In the data rows, 128 means zero.
Some points, one per row:
[ 91 143 114 163 141 188  71 159  91  93 111 211 148 132 121  93 174 126
 148 157 189 175 143 104  80 138]
[121 158 129 144 187 198 109 156  80 160 119 196 158 104 124 160  89  78
 157 149 164 148 160  76 147 112]
[178 124 153 115 150  99 137  94 156 150 154  84 127 151 140 178  90 150
 127 110 132 112 126 151 155 104]
[ 92  72  84  97  91  50 133 151 112 116 119 132  31 161 112  64 161 134
 130  99 160 144 115 145  73  71]
[136 133 117 100 116  99 137 113 140 108 115 106 129 116 147 119 116 138
 115 121 124 140 135 112 156 135]
[106 136 141 125 104 100 115 105  71 144 126 142 127 114 102 136 156 104
 159 117 128 100 163 156 104 118]
[188 147 132 120 137 117 173 106 132 192 204  57 185 120 144 240  98 104
 127 146 120  67 121 110 169 156]
[ 47  81  77 120  85  59 121 120 120  66  85 164  21 181 105  19 198 134
 140  97 169 198 100 135  37  52]
[121 163 140 183 144 186  89 111 122 180 132 133 228  94 165 142 101 140
 114 180 129 125 169 124 132 182]
[145  97 109  73  97  53 146 115 155  86 105 103  83 156 124 100 149 144
 120 105 135 134 116 124 104 100]
[121 144 129 137 121 164 127 121 103 145 155 150 173 135 117 160 155 130
 123 132 150 139 129 102 148 143]
[150 133 154  95 116  25 151 102 142 139 119  53 108 141 100 154 105 125
 128  97  86  88 115 154 136 115]
[ 77  83  64 110  62  50 104 133 112  47 102 142  27 223 107  40 199 191
  88  76 166 181 129 140  60  95]
[195 137 173 107 176 149 165 105 183 171 152 103 213  92 133 206  65  85
 145 189 113  62 132 150 168 133]
[ 78 148 111 212 118 229  35 156  83 128 105 235 161 113 147  62 154 135
 116 174 156 198 197  96  81 168]
[115 163 131 156 190 228  92 164  66 169 127 220 174 104 127 163  87  71
 155 163 166 152 171  67 146 115]
[ 52 128  97 178 122 205  62 132  82 151 132 237 139 109 165  54 157 124
 111 160 159 204 175 112  77 133]
[ 91 163 109 179 135 213  79 143  97 129 120 192 188  76 172 103 118 123
 121 178 144 182 185  73 138 176]
[104  94  94 106  80   6 149 134 153  66  88 114   0 175  62  49 146 156
  81  85 115 148  77 172  81  80]
[154 136 153 137 161 177 131 121 154 169 141 157 188 101 141 161  98  97
 147 182 144 106 142 141 132 121]
[133 204 182 177 203 253 104  98  96 180 172 133 255  66 137 213  81 101
 137 175  79  61 119 101 181 195]
[142  93 125 103  85  34 181 106 127 113 149  84  51 198  84 156 142 136
 119  67  90 106  75 177 147 107]
[ 51 140  96 191 125 226  57 138  74 157 135 250 155  91 169  58 158 118
 112 173 162 212 184 101  77 140]
[167 178 147 148 160 167 163 137 155 176 149  92 224  80 133 212  68 112
 105 196 129  70 159 117 195 183]
[ 51  77  71 163 118 170  65 157  90 104  85 197  63 170 148  39 152 143
 130 137 223 212 121 142  73 115]
[161 145 158 121 145 116 177 111 140 138 155  80 130  73 138 196 121 107
 153 103  82  78 122 179 181 163]
[142 138 133 154 138 181 124 133 150 128 111 122 178 110 133 161  98 119
 139 166 147 112 137 114 164 179]
[ 95  62 109  86  91  41 117 123 123  57  84 142   0 174 106  42 189 153
 118  85 167 195  91 156  77  57]
[ 37 153  92 198 145 248  78 136  68 125 107 218 168  87 204  89 150 124
 112 173 155 195 191 106 101 182]
[ 79 117 101 133 120  95 135 113 137 106 112 143 102 150 107  83 165 114
 156 124 149 149 114 120  80  92]
[180 116 133  56 117  23 186  93 175  91 121  29 105 129 121 149  96 141
 119  87  84  83  99 138 173 114]
[115 144 134 177 146 189 120 172 117 193 144 149 193 105 162 168 105  89
 135 175 143 142 168  94 146 185]
[103 102  80 118  88 107  95 131 128  76  94 171  79 151 129  51 170 144
 112 126 167 192 136 106  70 108]
[ 81 145 115 159 141 221  95 158  99 131 106 183 191  86 185  95 125 122
 118 163 140 167 171  85 141 186]
[ 71 146 119 165 110 172  63 129  47 148 121 212 153 104 118 106 173 103
 154 143 148 151 192 127  87 130]
[161  84 141  69 102  56 172 121 160 125 101  65  93 149 123 125 122 143
 139  74 105  91  90 187 132 109]
[166 128 140  48  96  38 214  88 186  99 133  37 127 176 111 159 125 138
 145  56  89 118  60 104 182 101]
[201 109 115  58 107  23 208  86 157 151 195   8 100 167 119 217 117 128
 116  87 112  56  76 135 156 106]
[ 82 112 102 155 102 177  35 132 116 108  83 196  93 154 133  41 158 147
 127 141 169 224 124 119  42 121]
[103 103 119 154 123 153 115 156 124 122 119 185 100 168 156  94 161 149
 104 131 140 180 168 149  79 123]
[143  94 138  79 122  57 151  81 119 104 123  77 121 125 145 122 123 128
  98  95  91  94  99 163 142 137]
[181 131 120 100 125  86 177 107 141 162 196  56 137 143 131 213 111 117
 123 127 117  98 118 113 157 129]
12 more points follow, each with its number after it:
[156 117 136  69 154  77 168 131 121 133 120 113  80 159  93 165  90  83
 147  79 138 110 103 116 148  52] 0
[174 156 131 149 153 154 149 106 126 194 207  87 206 109 151 229  95 100
 129 173 129  86 137  81 171 166] 1
[154 148 166 117 132 139 161 136 134 191 147  63 176  90 119 204  90 135
 134 137 108  49 112 170 197 159] 2
[114 137 119 123 163 150 118 155  89 135 113 189  99 137 110 125 107  91
 145 117 168 165 137  87 127  73] 3
[ 96 144 101 157 114 177  95 168  88 127 129 201 138 125 132 107 167 109
 145 136 148 185 172  59 108 136] 4
[117  99 114 139 128 121  96 151 133 113 136 171  62 149  96  60 166 143
 128 129 163 160 111 129  77  57] 5
[128 140 127 143 128  95 153 144 148 112 111 122 100 121  85 119 103 130
  95 135 100 104 113 143 132 139] 6
[137  94 113 102 104  97  92 136 109  86  97 135  40 159 104  92 168 161
 110 103 150 146 112 135  81 101] 7
[169 162 178  92 158  78 199  63 190 114 147  43 157 110 130 195 119 124
 140 112  71  69  98 167 165 129] 8
[ 76 144 108 181 131 215  75 134  83 163 144 216 180  86 165  87 149 111
 113 178 143 178 180 107 101 152] 9
[132 107 125 124 118 101 151 151 147 160 134 101 110 135 139 149 114 113
 126 126 131 133 129 127 133 142] 10
[ 96  99 106  93 109  42 162 100 145  83 102 110  67 164 101  77 167 119
 149  99 142 138  90 138  75  68] 11
Which of these numbered points is nearest to each point below, ignoring the 2 directions in which the first points spread most? Its number follows each.
[ 73 152 113 173 144 179 114 122 115 128 121 181 176 106 127 104 144  89
 161 170 153 153 150 104  93 132] > 11
[211 136 132  92 142  74 200  90 154 182 207  21 173 134 141 250  93 112
 126 128 106  42 102 119 186 143] > 1
[180 148 157 121 151 150 109 133 122 133 132 106 151 106 113 183 107 126
 126 141 113  72 132 120 145 148] > 7
[106 149 121 171 135 131 121 157 131 123 108 161 118 105  91 101 119 119
  96 151 121 140 130 136 118 144] > 6
[184  92 150  73 138  67 176 102 195 136 132  79 100 148 113 149 103 124
 140 126 126  92  92 182 122  75] > 5
[ 95 144 108 151 169 201  92 161  68 152 113 230 127 116 123 121 116  87
 146 144 186 183 159  77 114  92] > 3
[167 115 108  95 114  68 169 103 131 157 187  60 110 148 131 186 131 123
 119 120 130  99  98 121 143 114] > 1
[129 121 122 145 143 131 112 114 115 103 166 144  97 155 115 130 134 124
 132 130 116 117 113 111 125 100] > 5
[213 145 142  90 139  87 196  93 148 182 210  26 180 127 132 249  89 110
 129 131 100  43 104 116 191 143] > 1
[106  92  60 125  76  90 111 126 101 115 158 149  22 187 130  78 186 149
 106 113 184 189 116 114  66  89] > 1
[144 121 148  92 132 124 145 127 115 194 167  54 157  95 154 195 110 120
 153 132 128  20 100 175 159 145] > 2
[107 165 123 165 184 232  89 168  63 168 127 232 181  92 126 153  90  76
 150 168 174 160 174  63 144 119] > 3
[178 104 141  48 152  37 189 122 140 126 120  71  57 169  88 174  88 109
 137  61 121  88  79 131 152  44] > 0
[100 106 122 130 107 151 113 146 114 136 100 149 127 127 147  98 131 135
 138 113 132 141 134 156 103 140] > 2
[177 110 137  44 152  41 187 127 134 124 116  77  59 171  89 172  86 109
 145  60 125  89  81 129 155  41] > 0
[189 154 164 124 135 150 155 128 152 168 159  70 189 108 133 204  82 114
 166 113  88  87 145 106 209 153] > 4
[110 148 143 177 144 232 105 157 111 184 114 171 220  73 163 138 107 105
 155 165 139 120 171 132 141 189] > 2
[137 152 155 133 149 170 136 106 126 180 160 129 205  83 154 155 100 105
 121 154 101  98 155 127 155 146] > 9
[ 92  79  85  90 122  79 116 153  90  90  90 180   0 196  91  70 155 126
 132  75 184 202 110 115  77  21] > 3
[ 79  82  81 142  91 108 108 170 109 121 108 162  45 168 142  64 170 134
 119 112 176 211 137 117  68 111] > 10
[118 185 159 161 158 177 141  89 153 138 145 139 200  86 149 165 132 115
 147 157 102 123 145 143 142 159] > 8
[108 104 100 143 123 110 103 118 112  78 153 155  53 177 114  90 157 138
 120 113 131 148 114 127  89  83] > 5
[ 72  94  81 139 107 110 105 173  88 136 127 179  80 128 126  63 159 119
 137 128 170 161 145 119  74 107] > 10
[207 111 159  72 139  43 197  74 168 108 184  23  93 171  96 199  94 129
 134  82  59  26  65 154 179  77] > 5
[194 109 153  84 140  44 182  83 159 101 173  35  88 172  86 186  99 133
 132  89  72  44  67 155 158  81] > 5
[ 98 111 104 121 146 142 105 158  83 122 103 206  64 159 103 101 129 106
 144 117 187 191 134  96 102  60] > 3
[143 112 128 111 121 116 101 142 109  97 100 129  69 144 106 116 157 149
 115 118 142 130 123 128  97 115] > 7
[154 155 153 138 143  91 169 136 160 137 125  94 143 100  88 158  83 108
  99 137  79  77 108 144 165 155] > 6
Now 12 new points, numbered from 0 again:
[109 110 123 117 108 164 107 153 126  98 118 143  98 155 132  89 159 181
  94 119 151 156 102 121 135 117] 0
[129  75 102  90  68  44 136 130 143  88 115  89   7 198 113  81 153 157
 143  45 137 175 105 142 119  70] 1
[133 129 143 132 130 148 105 146 146 106 119 129 108  97 132 103 133 125
 145 128 117 169 128  96 150 124] 2
[ 75 119 108 158 106 200  92 154  98 127 129 234 108 139 153  81 168 100
 144 129 120 223 153 102 102 141] 3
[124 107 119 129 131 129 120 123 149 135 111 173 107 148 128 107 132 118
 137 160 169 159 133 155  89  81] 4
[113 133 118 174 134 192 102 157 137 121 101 159 162 122 136 124 122 122
 134 168 167 153 143 113 137 173] 5
[ 82 132  99 147 160 198  79 166  64 140 105 240 101 137 118 102 125  93
 144 141 189 205 160  72  99  79] 6
[ 73 131  86 204 126 240  55 173 100 111  85 233 144 113 149  77 157 125
 138 191 204 214 171  96 104 175] 7
[ 82 153  96 179 132 233  72 151 119 108 107 253 169 118 170  98 149 115
 141 190 144 202 232  97  81 157] 8
[166 123 143 122 134 124 157 134 167 113 110  79 151 132 123 170 101 123
 141 138 135  92 107 137 176 186] 9
[142 125  93 131 113 124 141 119 108 159 181 116 126 140 143 163 139 120
 122 144 152 132 137 109 124 126] 10
[112 116 119 179 115 189  80 175 160 105  83 203  91 131 120  32 137 161
 130 145 162 212 140 144  91 114] 11
Which of these numbered points is nearest to each point below, ignoring the 2 directions in which the first points spread most? Its number follows each.
[188 149 130 124 139 122 171 107 136 182 204  67 179 120 146 227 104 111
 126 153 118  71 123 106 170 153] > 10
[117 123  86 150 108 141 122 122 101 154 182 147 128 143 143 149 150 121
 115 146 162 148 131  94 122 130] > 10
[186 170 178 140 172 174 142 131 166 156 149  90 208  60 132 187  81 102
 156 153  81  88 137  92 221 162] > 2
[107 133 101 141 118 172  99 142 132  95 104 204 134 137 159 105 146 121
 136 156 138 179 201 116  89 135] > 8
[209 103 154  69 128  40 211 116 208 104 114   0 114 148 105 195  87 139
 137  86 104  45  68 170 197 143] > 9
[105  93  89  88  83  71 119 118 150  51  85 159  33 199 129  66 167 151
 125  93 124 185 159 155  57  78] > 8
[110  82  71  57  66  19 116 111 103  66 128 128   9 187  83  65 195 159
 111  76 165 130 112 148  62  48] > 10
[222 151 190 124 160 143 173 136 222 149 125  63 191  92 118 175  54 138
 141 135  85  62 109 148 199 144] > 11
[126 160 146 160 156 197 105 158  91 161 146 131 218  63 121 158  85 105
 143 162 101  47 108 101 174 195] > 9
[ 76 108  81 191  99 195 108 127  96  96 110 207 114 139 170  78 179 127
 144 145 176 203 157 134 104 149] > 7
[142 115 112  90 110  93 138 112 167  80 105 137  99 166 142 125 132 131
 139 108 111 146 172 146  95 102] > 8
[140 170 142 187 179 184 132 133 121 167 166 137 228  85 125 166  83 103
 138 175 125  76 141 123 170 165] > 5
[189 107 156 109 120  94 159 144 209 109  96  81  86 135 107 104  98 165
 133 101 110 119  85 172 145 101] > 11
[133 154 144 199 144 248  80 165 153 142 106 197 181  86 135  93  94 137
 140 184 141 169 163 117 133 154] > 11
[110 109  72 138  99 123  86 146  94  83  95 167  55 146  86  69 186 141
 150 116 187 147 141 133  52 107] > 7
[173 113 135  62 162  72 183 129 124 132 121 102  90 156  94 178  86  99
 144  79 126 100 101 125 161  62] > 6
[137 152 147 110 152 170 153 127 139 139 120 101 218  85 180 157  84 118
 126 147 102 100 143 101 189 184] > 9
[220 113 159  66 109  31 204 109 185 137 150   0 102 155 106 201  86 137
 160  56  71  59  90 145 207 108] > 1
[174 124 165 104 154 100 188 130 172 142 147  81 154 150 141 190  96 131
 120 117  81  76 141 164 149 138] > 8
[174 102 143 115 113  88 152 141 205  92 101  94  74 152 101  84 113 172
 138  96 113 140  93 164 131  91] > 11
[167 145 159 121 133  98 143  92 153 173 143  49 197 118 140 173  83 155
 110 145 100  74 129 146 156 154] > 5
[158 168 154 158 165 172 145 144 109 210 165  83 197  59 139 216  82  84
 150 161 128  77 117 108 188 179] > 7
[ 87 125 120 166 116 208 102 149 103 136 136 220 139 123 156 110 155  93
 144 134 112 199 150 101 125 155] > 3
[176 133 168 108 131 126 190 107 157 156 155  86 169 115 140 211 100  82
 157  96  52  85 106 128 191 157] > 3
[ 66 145  78 186 117 223  43 159  91 120 109 250 174 101 159  61 164 119
 128 197 184 213 196  68  75 160] > 7
[ 84  81  82 103  84  54 139 148 128  82 105 137   9 137 122  26 187 169
  80 109 167 168 115 159  67  77] > 7
[152 136 135  98 114  74 125 100 140 132 142 113 110 119 120 122 132 129
 126 125 123 108 110 157 116 105] > 4
[125 104 115 107  98  15 163 134 163  82  98  94  23 160  62  88 129 143
  83  91 101 126  81 168 109  96] > 5
